One turning vector, and how many steps it has turned
The counts run from 0 to 279.
[  6  -2   2 -11   9   7 -17 -15   4  -7 -18  -4  -2  -2  10 -14  12  22
 -20   1  12  11  16  13  -5  -6  14  -3  23  10 -16   2  -2   0  -4   1
   4  -1   3  15  15  13 -13   3 -23  -3  -2   9 -11   0 -20  -7  -9   9
   7  15  23 -11   3  10  -4   0  24  12 -19   6   5   8   5 -17  -6  12
 -10] -> 163
[ -7   2   2  -7  10   2   8 -14  -9 -17  16   6  20 -11   5 -10  -1   2
   8  -2   7  29   4   0  -2   2  -3  -3   4 -14  -7   9   7 -19  14  12
 -16   4 -10   1 -13  -2 -21   6  12 -17 -10  -5   4  13   2  -9 -14 -11
   5  10  24 -18  -7   3  -4  22   9 -17  -5  15   9   0  17   4  -7  -4
 -13] -> 87
[  4  -1  23 -11  11  -5   2 -10  -8  -1  14  -8  31  -7  -6  -1   8 -12
  14  -5   1  12  27   5   5   2  -5   4  -5 -21  -5   5   3   8   7  16
 -15  -7  -6  -6 -24 -21 -14  -2  12  -8  -1  -7   1  -2 -12  10 -10   5
  -6  21  15   1  -5  -3  -5  -2   2  -4  -1   6   4  12 -10 -20   2   1
 -23] -> 276
[ 18  12   4   0  -1  -2  -4  11   8   2   3 -12  -1  22 -24  18   0  -2
  -7  16   7  -4  -1  -2  -1  16  21  19 -13  -2   6  24   0  16   3   1
  -2 -11  13   0   2   1 -20   7 -12   7  12   2   6 -14  -9  -3   6  -2
   5   8   3  -4   3   0  -7 -14 -12   7  -1  -9 -15  -2 -18 -19 -13  -5
 -26] -> 141
[  5   3   6 -12 -21   3  -7   6   4  15   3   5 -20  23 -13  10  10  -7
  -2 -11 -15   0  -3  10   0   1  10   8   3   4  10  14   8  27   2 -14
  -2  13   4  -9  13   8 -12  10  -6  13  18  -9  14 -26   0   4  -1   0
   2   1  -4   3  24   0   9 -11 -16   8  11   1   6 -10  -8 -23  -1   1
  10] -> 41
[  4  -4  -7   8 -13   6  -1   0  -3  18 -12  14 -19  20  -6  -1  -1  -7
  -9   2  -6  -5 -31   2  -3  -8  15  -1 -16   2   5   1   1 -11  -5 -10
  11   2  -5  -3  21  15  -1  13   0   2   6   6  -5 -11  11  -2  -3  -1
  16 -21  -6  -4  17   2   5  -2 -11  -9   1  13   1 -17 -17  -1   2   2
  20] -> 134
[ 14  -1  11   0 -10 -17 -12   0   5  16   7   7 -25   3 -14   0  25 -13
  -7 -13   8   2 -16  13  -8  15   0  11 -16  -9   6  12   7  11   1 -28
  15   5  -3   6  17 -11 -19   6  19  -4  -5  -1  11 -22  -9  -3  11   1
  13  -5  -6  -9  18  -3   8  -3  -1  15  14  -6  -5  -6 -15  -6  -8   6
   8] -> 137
[ 19  -8  20 -19 -12   0  -2 -22  -2  19  -4  -2  -8  13  -1  -7  16   5
   2 -10  -7   8   6  25   5  -1   7   4  14   5   6  -7   2   0  -3 -12
  -2   4 -19   1   8   3 -11  17  -7   0   3   3 -12 -21 -16  -4  -8  23
  22  -1  16 -11  12  12   4  10  -6 -12  -1  20  20  -2  -3 -21  -5   5
  11] -> 254
[ -2   2  25 -11  12 -10   7 -19  -4   6  11  -6  24   2  -2  -6   8 -12
  18  -9  -2  12  15   4   5   6   2   2  -2 -23  -4   3   2  -1  12  22
 -10 -17 -17  -8 -14 -17 -17  -1  17  -9  -6   4  -3  -6  -7   2  -8   9
   3  15  17  -8  -3  -2  -6   4  -2 -20   1   8   3  11 -10 -16  -2  -7
 -16] -> 275
[ -8   8 -10   1   0  -8  16   7   1   0   9  16  -3   2   4   0   1  -6
  -7  -9   1  15  12 -19   3   3  -9 -13  12   2  -5   5   8  17  11   3
  -4  19 -15 -14   3 -11 -20   8  15  17 -11  12  26  -7  11   2 -12 -17
  -4  -5  -9  22   8 -15  -3 -23  20   5  15  -5   3  -4  -6 -13  15   4
  15] -> 2
[ -2  24  -6  11   0   4  11  -6   0  -2   7   6  -9  15  14  -6  -3  -5
   3  21  -3 -11  -8 -21 -17  10   7 -10 -10  -2  10  -2   1 -24  -1   7
   5 -21   9  -1  -4  10  -1 -13  13   4   1  -4   2   7  14  -7  -4  10
  12 -32 -11   6  -4 -19 -29   5 -14 -15   1  -5  -4  -6  -5   5   9   8
  18] -> 114
[ -6  16  -2 -11  11  10  12 -16   4 -12 -10   6   9   1  -2 -13  -7  15
  -2   6  -2  16  17  -1   0  -3   8 -12  20   0  -7   3   7  13   7   9
 -15   9 -14 -12  -2  13 -26  14  -8  12  -6   0   7  -7   0 -11 -21  10
   1  19  17  19   4   4 -14  -9  23  -6  -8  14   7 -14  10 -20   2   7
  -7] -> 83
[ 18 -15   6   4   4  10  -2 -11  -7 -12 -14   2  12  10   9 -12  -3   5
 -12   7  11  17   1   4   6 -14   7  20  -3   5 -10  11  -1 -10  -1   1
   2  -3   3   9   7   0  -1  -8 -23 -13   5  22  -1  13  -7  -5  -7 -10
  14   2  26 -24   1  14   2  12   3  -3 -30   6   0  10  -4 -13  -4   4
 -26] -> 262
[ 23   0  -2  11  -5  -3  -3   8   4  -4   1 -16   1  26 -16  12   1   4
 -13  14  12  -6  -7  -5   7   5  23  14 -13  -4  -5  10  -1  11   7 -10
   3 -18  14   6   2  -3 -16   7 -17   7   7   9  -7  -9  -8  -4   3  -7
  10   5   0  -9  -1   6  -5 -14  -7   4 -13 -10 -17   4 -23 -15  -6   3
 -27] -> 142
[ -1   8  -1  -2  14   2   2 -27   0 -17  -4   6   7  -7   5 -15  -4  16
  -4  12   5  21  12   0  -6   4   4  -7  18   1 -11  10  10  -2   3   6
 -12   5 -15  -1  -2   9 -30   2 -12   7 -12   6   2   2   0 -14 -15   7
   4  17  12  11   1   1 -19   3  32  -2 -15  11   2  -7  10 -15  -3   8
  -7] -> 84
[ 14  -4   3 -15 -14  -4  -3   4  12  11  -2 -16  -5  15   1   9  23   0
   6 -19   0   3  25  12  15  -6   6   1  24   5  -9 -10  -3  20   1   5
   5   5   0   1  -7 -12  -1  -2 -11  14   3   1  -9 -20 -18  19   0   6
  -6   4  14 -10  12  14   9 -10 -12   6   4   6   8  19   1 -27  -8  -2
  -3] -> 159
[  5   2   8 -18   7   7   0  -1   9  -9   0  -2   4  10   2   0   1  15
  -4   0  -1  16  19  12   8  -2  22   6  10   0  -5  20   2  13   9   3
 -10  -4  -2  -5  10  14 -19  12 -16  -1  13   9  12  -3 -14  -3   4 -15
  -2  19  29 -17   9  10   1  -2   6   3  -1  -9   6  -2  14 -14 -16  -9
 -19] -> 259
[  2  10  -3   6 -16   8  -5  -2 -16  -7  11  -1 -11   2 -12   4  -8   5
 -12   9   4   1 -17  10 -22  12   8   2  -8  -6  15  11  -1 -14  -7 -22
  -5   0  14  21  -2  19 -25   8   3 -10   5  -9  -2  -2   1 -18  -6   3
  22   1   3 -14  -6 -11 -20  12  -1   0  -4   6   2 -21   7   6 -11  15
  -1] -> 125
[ 10   1  -2   1  -4  10 -20   7   5   0  -8  -5  -4   4   6  -3   8  12
 -13   1  10   1 -12  22 -11 -10  22  -7   0  -2   1  -5 -15 -20 -18  -4
  10 -15  11  20  26  33   0  12  -9 -12  -2  -9 -18   2  -9  -5 -11   9
  16   4  12 -31   0  -4   3  -1 -14   3  -1   4   2  -2   9   1 -15   2
  -3] -> 243
[ 19  -3  30 -16  -5  -7 -15  -8   2   2   1   2  -7  -7  -6  -8  23   2
  -7 -15   4  12  12  21   0   6  -4  14   9   0   2   9  10  14  -4 -17
   2  14  -6   9   5  -7 -21   4  -8  -5  -5   7   3 -16 -20  -4   9  17
   5  18  22  -6  18   8   7   2   6  22   3   5  14   5   4 -22  -7   8
  -5] -> 256
[  9   3 -18  10 -14  13   2   8 -14   4   5  -1   3   8 -12  12 -16 -11
  -3  12  11   1 -28  -4  -1  -6  15   8 -18   0   2  12  -8 -17  -2 -13
  -4  -1  12  12  -3  17 -11  14  -2  -4   4  -9 -10   7  10 -11 -14 -10
  13 -13  -3 -19  -9  -6 -14  10 -20 -21 -12  12  -6 -20  -9   6  -7  -4
 -12] -> 223
[ -6   5 -28  14  -9  14   6  25  -1  -9   1   8   8  -1   3  11 -15  -7
 -16  -3   8  -1  -4 -18   2 -25   6 -11  -8   7 -10  -4 -15  -5  -8   7
   2   2   7  -4   7  10   6   7   4  -1  -4  10   9  10  15   8 -22 -16
  -7 -10 -11  -1  -9 -26   2 -27  -2   2  -2  -1  -3   0  -7   7   4   7
   5] -> 13
[ -9  10 -18  -3 -16 -15   6   7  -7   6  29   4 -16   0 -14  15   6  -8
   2 -17  -4  12 -11   4  -9   8   1  -6   1 -11  12   9   1  10   9 -13
  -5  12   1   0  -2   1 -33  20  27   1  -1 -14  19 -19  -1   0   0 -14
   7   7  -4  -3   3 -10  -4  -6  -5  -2  15  -2   4 -10   7   3 -16  -6
  14] -> 217
[  2   0  -9   8 -12   1  15  16 -12 -10  35  -5  23  -6 -14  13  -9 -15
  -2  -6   5  11  -1  -9   0  -2   2  -3 -11 -13   2   2   0 -10   5   6
 -22   6   0   3 -19 -11 -16  13  22 -13  -8  -4   1   4  11   0 -15 -12
   7   0   6 -13 -21 -17 -11  -4 -14 -12   5   6   2 -11   3   9  -4  -2
  -9] -> 9
[  3  -1  11  -3  -8   0  -5  -9  -3   1   2  -7  -5  15 -19   1  -1   6
  -7   7   4   8 -18  20  -5   9  15  16 -10 -11   8  16   2  -5   6 -11
   0 -11   7  12  12  18 -27  12  -4 -10  11  -5  -8  -8 -10  -7   0   2
  18  14  16 -24   6  10  -1  15 -11 -12 -10   7  -1 -14  -9  -4 -18   7
 -17] -> 46
[  8  -4  18  -7   5   5 -16  -6  -1 -21   2  10   6  -4  15  -5   7  -3
   9  -2   0  22  20  -6  10   2 -12   9   5   7  -3  11   4 -11   1   4
  10  10   5   2   2 -12   9 -25  -1 -10   9   5  14  18  -9  13  10  -7
  -8  -6  30 -28   2   9  11  16   1   9  -9  -8   8  20  17 -15  -1 -13
 -14] -> 168
[ 15  -8  -2   5  -1  21 -28   6  12   1 -28  10  -2  13   0   3  -1  -8
  -7   8   2  -1 -12  -3   7 -17  10  12 -19  14  -6   6  -3  10  -9  -6
  13   1   6  -2  25  10  14  -9 -25   6  15   7   0   5   6   4  -7  -2
  -4  -6   3  -7  11  -1  15 -15  -6  14 -17   9 -10   2 -18 -19   7  -4
 -10] -> 53
[ -8  -7 -10 -11   6   3   3   7   0  -9  -3  -5  29   1   0   5  -3   1
   3  -7   8   5  23  -3  10 -21   9 -12  15  -2 -20  -9 -16  17   3  29
  -9  -1  -2  -7  -3   0   0   2  -3   6  -1   8  -2   3  -1  18 -26  -3
 -15  19  12  -5 -10 -10  -3 -24   4  -4 -15  13  -2  10   2 -15   2   1
 -11] -> 279
[ -3   5 -12   8 -21 -18   1   1  -9   8  22   5 -20  -2  -9   9  11  -7
 -11 -15   0  13 -13   4  -8   4  -7 -10   9  -6  10   5   3   4   9 -21
   0  20  -1   6  -3  -9 -29  11  22   2 -11  -7  11 -20  -2   2  -6 -11
  12  -4 -11   4   5 -11  -4   1   2  -1  12   5   6 -13  -5   8  -5   8
  19] -> 216
[ -3  12 -16  11   3   0  22   4  -6  -3   9 -13  27  14  -8  12 -14   2
  -1  16   7  -5   5 -17  -3  -5  14 -14   3 -12 -12  -3 -14  -3  10  22
 -15 -13   2  -6 -15   0 -18  10  10  11 -10   3  -8   1   4   3 -25   0
   0   4  -3   6 -14 -10 -25 -18  -5 -27  -7   8  -6  -8  -7  -3   2   0
 -12] -> 103
[ 10  10  16 -15  11 -14 -10 -12  21   8   4 -10   2  20   0  -2  25  -3
  12  -7   3   3  13   5   7   8   8   4   0 -11  -7   2   6  14  14   8
  18 -16  -2 -11  10 -22 -11  -3  10   5   2   0   4 -11 -16  17  14  -8
  -7   6   9 -16  16   8  12  -8   0   2  13 -10  -2  19 -12 -14  -8 -17
 -13] -> 60
[ 16 -15  -5   4   8  16 -20   0  12   5 -30  11  -2  13   8 -11   5  -4
  -9  -1   6   0 -18   3   4 -21  11  10 -15   9 -14   1  -4  -5 -11  -2
  21   0   0  -3  34  13  12  -8 -16   0   6   8  -9   7   3   6  -3   1
   1  -6  -1 -12  15   7  19 -10   5   3 -20   9 -13  -1 -23  -9   3  -1
  -5] -> 54
[  4  -2   2 -12   1  -9   2  -8   5   0  -4   3   2  -2  11  -7  17  -4
   3 -17  -1  14  26  -7  12  -5 -11  -8  27   5 -15  -5   6  24   5   5
  -2  24 -19 -11  -7 -19  -8  -3  -2  13 -10   3   7 -11  -5  14  -5   0
 -12   2   8  12  11   3   5 -13  15   5   6  10  15  14   7 -27   7  -4
  11] -> 80
[ 10   3  10 -22   1  11 -14  -2  10   2 -13  -7   2  13   0   3   8  12
  -4   0  -4   5  25  14   1  -4  19  -4  26   7  -1   1  -3  18  -5   6
  -4  -3   0  -4   4  14  -4   9 -26  11  11   2  -2  -9 -16   0 -14  15
  -3  28  14   6   6   6  -3 -12  -1   3  -4  10  11   6   8 -35  -4   3
 -11] -> 161
[  0  -4 -15  14 -12  -1   3  10 -13  -7  15   0  14 -17   3   1   2 -11
 -11  -5  18   1  -3   0  -4 -12 -12 -13   2  -5  -9 -13 -17 -12 -15  -3
  -9  11   3  16 -18  -6 -11   7  18  -4 -24  -3 -10   9   3  -2 -25   5
   7   1  -6  -4 -19 -21 -13  -6   0  -3  -9  17  -3  -4 -10   5   0  18
  -1] -> 106
[ -6   0  28 -21  10  -3  -6 -24  -4   3   3  11   5  -8  -2 -14  12  -7
  11  -9  -5  20  10   7   1  12  -9  -4   5 -15  -3  13  20  14   8   5
  -6  11 -24 -12  -2  -9 -27   5   8  -5  -8   1   9  -8  -5  -2  -7  10
   2  16  11   6  11   2   3   5  16   0   8  11  11   1  -4 -17   4  -8
  -3] -> 177
[  9  -1   1 -13  -5  16 -26  22  20   4  -7   3  -4   3   7   3  12  -8
   1 -12   0  -6   4  18  -1 -13   6  -5  -6   6   1  -3  -9   3 -17   4
  20   0   8  -1  31  16  17  -4  -2  -7  10  -6   4   1  -7  14   0  -4
  -8   5   9 -27   8  -1  24 -14 -14  14  11  -6  -2  14   4   0 -10 -10
   3] -> 149
[  1  15 -11   3 -24   4   8  18   1   3  15   0 -15   5 -15  20   3  -8
  -7  -2  -4   0   6  -7  -5   5  -3  -3   9  10  14   4  -2  24  -4 -11
  -6  17  11  -7 -11   0 -14   6   3  17   4  -9  12 -20   3   5 -12   9
  -1  -4 -17  21   0 -14 -13 -22 -10  11   9   0   9 -12   5 -20   3  14
  22] -> 120
[ 13   3  11   0  18   7 -11 -28   2 -15 -21   4   1   9  25 -24   5   6
   2  19   3   9   9 -16   2  -2   5  -1   5   2 -12  -2   3 -14   0  12
  12 -10  -1   2   9   1  11 -30 -18   2  -3   8   2  18   0  -2   2   9
   2 -16  16  -7   7   1 -13  12  18  -3 -18   1  -3  13   8 -14  12  -6
  -3] -> 74
